Rows are one point carried round by a steady rotation, each followed by how many steps it has turned.
The counts run from 0 to 655.
[ 88 120 128  92 111 126 115 169 165 107 126 134 163 155 187 130 110 139
 111 127 126 141 119 142 137 129  98 150 101 116 112  90 131 100  94 135
 161 137  79 124 148 147  98 119 147  79 149 151 141 133  93 145 116 114
  85 141 119 180 114 143 150 120 126  78  73 132 161 121  73 110 134 106
 184 159 150  71 133 124 123 129 142 145 166] : 455
[104 108 129 142  96 116 102 180 159 114 125 136 190 129 195 144 112 129
 110 126 128 153 101 139 112 151 107 136 142 105 110 115 107 134 107 140
 172 147 128 154 169 113  98 153 131  79 163 146 129 106 156 132 117  87
 136 146 128 138 110 135 103 150  98 120  92 148 159 129  85 102  95 104
 173 159 170  80 164 110 152 128 110 139 147] : 577
[100 122 147 141 119 135 142 180 127 132 143 119 172 162 195 139 110 125
 129 139 120 140 110 145 110 159 105 154 111 104  97 109 105 125  93 161
 173 145 104 137 149 123 134 138 159  58 156 124 134 120 128 118 107 107
 102 127 144 153 112 145 118 144  87  97  64 126 185 135 118 101 127 114
 184 166 137  95 137 125 163 147 148 135 137] : 520
[128 117 140 102  96 149 143 153 151 108 110 122 167 159 189 136 158 130
 129 148 108 132 111 148 115 161 103 120 137 124 116 113 113 121  78 133
 170 183 114 149 171 117 105 163 136  61 134 147  97 113 140 126  94  87
 111 110 137 176 119 150 124 121 102  88  65 140 148 133 105  99 119 128
 190 152 129 118 107 125 157 126 147 170 128] : 243
[ 84 109 121 140  80  94 100 167 137 101 100 172 166 141 182 123 122 151
 128 131  92 145  87 149  98 141 109 104  85  82 146 110 116 131 112 130
 175 118 128 135 161 154 124 165 107 108 140 145 119 119 126 135 118 114
 133 136 154 108 121  87 115 135  72  95  96 141 165 128  73 105 114  88
 195 138 131 127 156 102 161 136 122 158 145] : 381
[ 93  85 120  97  84 135 139 188 152 117 122 154 185 140 180 125 102 145
 101 124 107 149 119 122 110 134 108 123  90 110 104 103 124  98  72 108
 145 105 109 104 140 131  97 136 137 106 118 165 128 113 115 132  99 127
 109 145 117 145 136 129 136 139 117  84  95 122 133 109  84 103 103 107
 196 157 170  76 153  97 146 147 140 159 127] : 604
[106 121 129 128  92 110 104 174 133 105 135 144 195 137 195 145 134 118
 127 144  96 153  84 169 118 143 116 109 142  92 121  96 129 140 109 139
 193 151 132 133 167 115 137 164  96  77 140 120 118 133 151 138 102 124
 129 136 154 137 130 132  99 132  90 110  63 134 159 125 108 126 113 109
 191 155 126 126 148 101 184 138 110 159 132] : 173
[111 105 125 143 105 127 103 191 166 117 133 144 191 128 199 149 127 123
 105 120 129 158  90 129 103 140 112 147 112  96 114 105 119 130 105 143
 161 130 131 138 157 116  99 142 131  86 158 160 125 112 141 130 123  94
 134 149 136 133 120 132 100 152  93 119  75 152 160 131  90 109  97  95
 174 158 167  78 158 112 159 133 107 132 145] : 578
[119  94 117 121 120 146 153 174 180 116 116 130 164 138 208 132 112 115
  87 130 106 147 115  85 111 141 103 156  91 100 107 113 110 111 101 122
 161 117 110 108 139 126 127 140 164  82 164 156 128 139 111 150 130 120
  92 140 151 176 132 132 129 100  95 102  88 131 145 125  84  90 121 116
 195 154 137  77 118 108 134 145 148 135 115] : 192
[121 106 100 111 106 117 128 183 165 140 148 142 199 124 195 155  95 122
 101 126 114 162 114 128 113 147 107 162 120 104 108  82 132 148  89 136
 188 138 109 114 144  97 112 132 137  97 132 131 144 140 120 132 111 120
 101 134 133 156 134 137 128 136 127 108  83 162 155 125  85 119  91 105
 175 176 158  74 153  91 160 138 140 147 111] : 226
[137 120 111 113 121 123 140 162 144 119 138 131 175 154 199 117 138 131
 108 132  82 138 109 141 102 146 105 134 113  78 131  86 113 117  81 124
 191 143 112 120 133 110 137 151 137  65 151 137 128 147 112 138  95 136
 105 116 175 147 138 125 133 106  81  90  73 128 145 127 104 110 135 112
 200 165 120 127 113 110 170 142 152 169 102] : 321
[104  98 122 109  56 118 119 178 178 101  99 163 161 147 171 138 122 126
 105 138  97 166 118 142 126 120  99 110  97 125 132 101 139 120 101 112
 159 120 109 107 154 154 104 141 123 109 111 163 102 114 103 159 118 116
 108 139 133 146 154 118 124 131 124  83  81 134 124 130  64 107 104  96
 198 154 155  79 131  95 139 131 134 159 152] : 421
[120 111 136 117  95 118 129 156 127 130 114 163 186 148 198 121 129 156
 137 136  97 136  90 146  81 127  98 126  82  86 138  95  95 121  79 118
 168 130 114 128 160 140 129 172 125  87 134 163 116 125 124 136  90 101
 140 127 142 120 122  91 135 107  74  97  78 136 147 131  71 115 102 115
 182 132 134 126 138 113 142 125 128 148 134] : 176
[ 90  92 124 120  79 126 141 201 150 125 135 143 177 143 181 163  99 120
 112 152 104 155 108 132 113 148 125 124 112 118 103  94 114 125  92 123
 155 117 125  89 152 134 121 137 131  93 122 145 124 121 133 153 103 125
 106 159 131 139 142 148  93 156 118 104  71 125 140 121  93  95  82 108
 193 154 148  78 149  93 162 146 118 127 134] : 134
[109 130 111 111  91  92  85 155 167 105 110 125 159 152 179 130 131 123
 110 127 115 147 102 177 132 148  95 117 138 124 127  94 112 111  98 137
 198 158  91 155 169 150 101 167 110  87 136 129 118 135 112 157 115 104
 107 131 122 161 119 120 132 108 109  83  88 139 146 127  72 123 129 112
 186 170 140 114 149  92 140 123 137 184 157] : 654
[114 107 118 124  70 119 112 174 158 104 115 151 178 135 186 136 156 108
 117 142  96 161 101 172 119 152  98 124 155 100 144 106 122 137 121 111
 212 147 124 132 162 100 133 155 108  80 141 128 108 129 133 155 115 118
 113 129 142 159 151 135 106 122 113  94  80 134 143 135 107 118 111 113
 202 160 133 126 125  89 168 135 151 172 122] : 355
[ 95 101 131 114 115 138 149 159 151 135 126 142 165 157 185 141 107 154
 117 137 115 139 133 114 108 142  98 147  83 108 119 104 118 118  83 148
 158 146  95 118 134 120 101 124 171  76 141 155 136 120 100 115 106  98
  78 122 134 159 128 127 138 143 101  86  73 146 168 132 101  86 113 105
 202 153 150  69 125 128 138 142 171 136 121] : 75
[108 121 132  94 114 138 129 175 151  99 128 152 196 126 213 118 116 154
 106 117 124 146  98 118 123 126 123 124  89  90 109 105 150 119  74 138
 167 123 120 138 155 120  97 143 137  78 144 169 121  96 123 112 109 110
 136 120 150 151  97 117 133 137  85 102  75 138 149 116  96 121 120 103
 182 149 152 101 156 145 158 147 105 169 120] : 255
[135  99 118 107  97 122 110 173 180 115 115 129 169 124 191 111 108 126
 106 140 104 151 135 140 123 159  93 121 151 134 116 109 124 117  86 100
 183 159  94 144 163 108 120 157 140  79 128 149 120 128 136 133 103 115
 102 132 137 177 118 146 132 111 127  90  85 146 136 127  83 127 108 128
 193 173 155  97 121  84 151 125 161 164 138] : 630
[130 107 109 114  98 118 117 158 187 102 101 138 152 148 187 119 156 132
  90 138  89 144  85 127 110 125 109 119  91 110 154  99 130 114  94 114
 169 126 111 119 152 147 110 150 121  97 143 165  97 143  98 161 114 114
 113 128 163 160 134 102 122 102 100  89  73 133 125 136  72 123 119 106
 210 152 127 107 115 108 145 119 134 163 138] : 33
[101 109 121  78  79 139 152 175 175  92 104 151 161 156 192 144 150 112
 101 143  96 138 100 123 119 134 123  99 111 121  97 115 116  97  78 127
 161 127 131 118 157 147 105 166 136  88 122 155  92 114 126 146 101  98
 120 111 137 154 134 126 109 123  89  83  77 126 107 128  90  81 119 133
 190 149 129  97 130 108 153 146 105 178 129] : 333
[112  88 133 109 113 133 152 171 132 137 139 130 185 145 195 132 100 151
 126 139 107 134 120 121  89 159 104 151 118 109 123  96  94 114  78 123
 143 155 108 111 143 106 111 144 158  71 147 155 139 125 140 124  80 119
  91 150 141 155 130 153 137 144 109  89  71 137 150 113 102  93  92 119
 190 160 138  82 121 117 144 134 167 122 125] : 282
[ 90 108 133 152  74 135 121 160 172 114  96 133 148 167 189 132 140 129
 108 123 116 150 105 141 111 140  82 131  84 118 114 119 111 105 107 132
 169 109  86 142 154 162 114 154 155  98 146 161 107 100 103 143 144  99
 101 130 115 157 116 111 135 116 102  93 103 135 160 150  80  98 129 100
 210 149 156  95 135  94 129 139 151 152 156] : 509
[126 105 115  96  82 120 137 142 156 117 105 138 165 150 174 115 134 156
 129 146  96 141 114 137 106 167 106 103 120 127 120  99 118 111  65 103
 172 139 108 130 166 124 110 178 132  95 114 157 109 126 128 128  85 117
  99 119 136 173 125 117 143 116 110  68  96 142 125 123  84 103 114 136
 199 143 126 122 108  87 147 122 157 180 131] : 241
[116  90 126 134 103 112 131 177 142 134 134 131 195 149 191 123  83 155
 123 128 106 146 126 137  94 151 103 138 109 114 107  86  92 107  71 119
 152 132  93 122 137 140 100 139 152  83 123 153 130 121 138 126  89 118
 120 156 128 131 116 133 140 140 103  92  78 137 141 117  85 114  94 117
 179 164 165  92 150  89 146 128 140 130 155] : 487
[101 127 130 132  86 115  93 166 126 115 152 133 212 145 190 129 132 143
 120 110 120 148  98 174 110 146  96 131 130  89 128  97 135 129  92 135
 193 148 100 159 150 112 104 149 115  83 147 136 131 111 120 113 104 115
 128 125 132 133 117 122 134 151 103 105  97 142 179 118 112 122 124  90
 174 159 162 126 171 106 166 134 129 188 120] : 290
[ 89 122 114 131  93 121 130 173 148 105 116 145 157 137 197 135 145 119
 104 132 102 144  80 121 110 142 112 144 100  78 147 111 104 115 120 131
 181 103 115 102 145 127 145 144 126  86 181 141 129 146 102 154 135 135
  93 144 156 154 151 111 109 101  82  98  88 120 158 133  91  95 122  98
 208 142 121 104 123 111 150 144 138 141 117] : 468
[ 73 114 123 111  75 121  95 190 119 117 155 127 196 136 176 150 132 137
 126 123 128 149  85 162 117 159 112 125 124  90 141  96 113 124  97 122
 156 117 121 117 173 113 103 139 104 106 162 135 149 126 123 141 110 136
 103 160 129 142 161 130 120 150 113 100 100 128 165 110 105  94  94  85
 199 143 140 106 159 102 152 130 125 163 126] : 54
[110  89 133 113  58 149 135 162 151 121 114 137 177 161 176 141 172 150
 125 137 122 146  75 132  89 145  97 123  89 117 140 110 118 113  81  98
 130 124 113 126 172 123  91 162 130 112 131 176 103 109 127 135  91 103
 118 138 127 146 145 108 138 135 108  95  96 143 140 130  96  96  88 111
 210 134 132 113 123 107 141 121 146 154 134] : 476
[105 127 139 134  67 132 111 175 180 110  96 150 172 147 200 141 131 115
 111 136 125 152  92 153 118 131  94 126 110 125 110 119  99 123 120 128
 172 126 111 148 184 145 123 166 133  86 146 147 104 106 137 155 137  79
 132 134 120 155 113 121 110 106 100 106  95 140 157 141  64 111 118 122
 184 136 159 106 142  98 132 134 119 144 160] : 302
[ 96 125 126  93 103 114 109 153 113 107 140 145 182 149 184 126 155 155
 141 128 101 132  87 152  99 147 116 111 129  88 151  99 116 115  80 126
 173 162 135 138 153 111  98 174 108  85 152 147 125 126 124 120  82 101
 121 121 153 131 135 122 123 149  81  85  86 134 147 117 102  87 111 113
 179 147 118 120 135 117 155 122 134 181 119] : 529
[ 91 108 127 107  85 128 131 186 151 142 123 162 195 121 186 132  80 158
 126 128 127 167 109 123 107 149  93 138  90 108 107 104 107 134 103 129
 166 118 118 113 170 114 121 151 141 108 144 157 156 117 128 128 133 114
 101 144 110 155 123 117 131 137 114 109 100 156 163 119  70 109  96 104
 191 139 163  78 159 101 144 137 129 135 133] : 224
[108  82 106 122  73 124 102 172 171 123 125 115 164 145 168 152 131 139
 117 127 123 154 120 153 105 169  96 136 129 142 123 103 122 109  78 116
 145 150  99 133 176 117  75 144 138 113 122 153 132 114 128 135 104 115
  94 143 116 173 143 136 132 143 142  86 101 155 156 131  95  98  90 103
 198 169 163  86 134  92 134 118 170 162 149] : 512
[115 102 126  99  64 162 140 155 166 132 104 127 182 154 184 138 159 147
 125 145 120 142  87 128 105 145  95 137  82 118 127  97 129 117  78  97
 132 124 105 117 192 133  96 159 130 108 136 172 107 111 120 140  97 110
 112 134 127 172 133 115 136 111 120  95  87 141 146 133  83 112 107 120
 210 129 135 114 112 111 126 121 154 157 129] : 477
[115 102 113 124  95  92  87 173 177 100 111 130 142 139 178 143 123 107
 101 133 100 151 131 161 129 146  99 121 144 127 123  93 123 108  96 130
 193 160  91 139 147 140 102 149 127  83 135 133 112 130 112 160 118 105
  96 142 138 159 128 133 117 116 115  72  69 140 139 134  70 113 121 105
 194 182 155  88 135  82 147 119 139 159 163] : 68
[128 125 118  87 138 111 128 168 157 117 128 136 185 130 212 105 108 133
 104 131 110 142 102 116 114 136 124 143 115  87  98  93 118 123  73 140
 183 146 108 129 151 122 122 145 132  66 149 136 134 149 126 127  92 122
 111 128 161 169 104 129 123 108  83  88  57 129 150 110  84 126 123 127
 185 167 131  91 140 120 164 138 123 158 131] : 138
[123  96 146 122  84 150 153 175 185 115 105 153 183 142 204 124 112 134
 108 138 109 158 119 125 113 144  95 128  90 121  95 128 137 131  79 125
 162 134 107 133 155 125 112 158 151  81 114 171 103  91 136 124 106 111
 126 121 139 160 105 127 127 133 109 102  67 148 156 127  99 130 112 117
 194 156 155  98 135 106 159 141 149 143 135] : 279
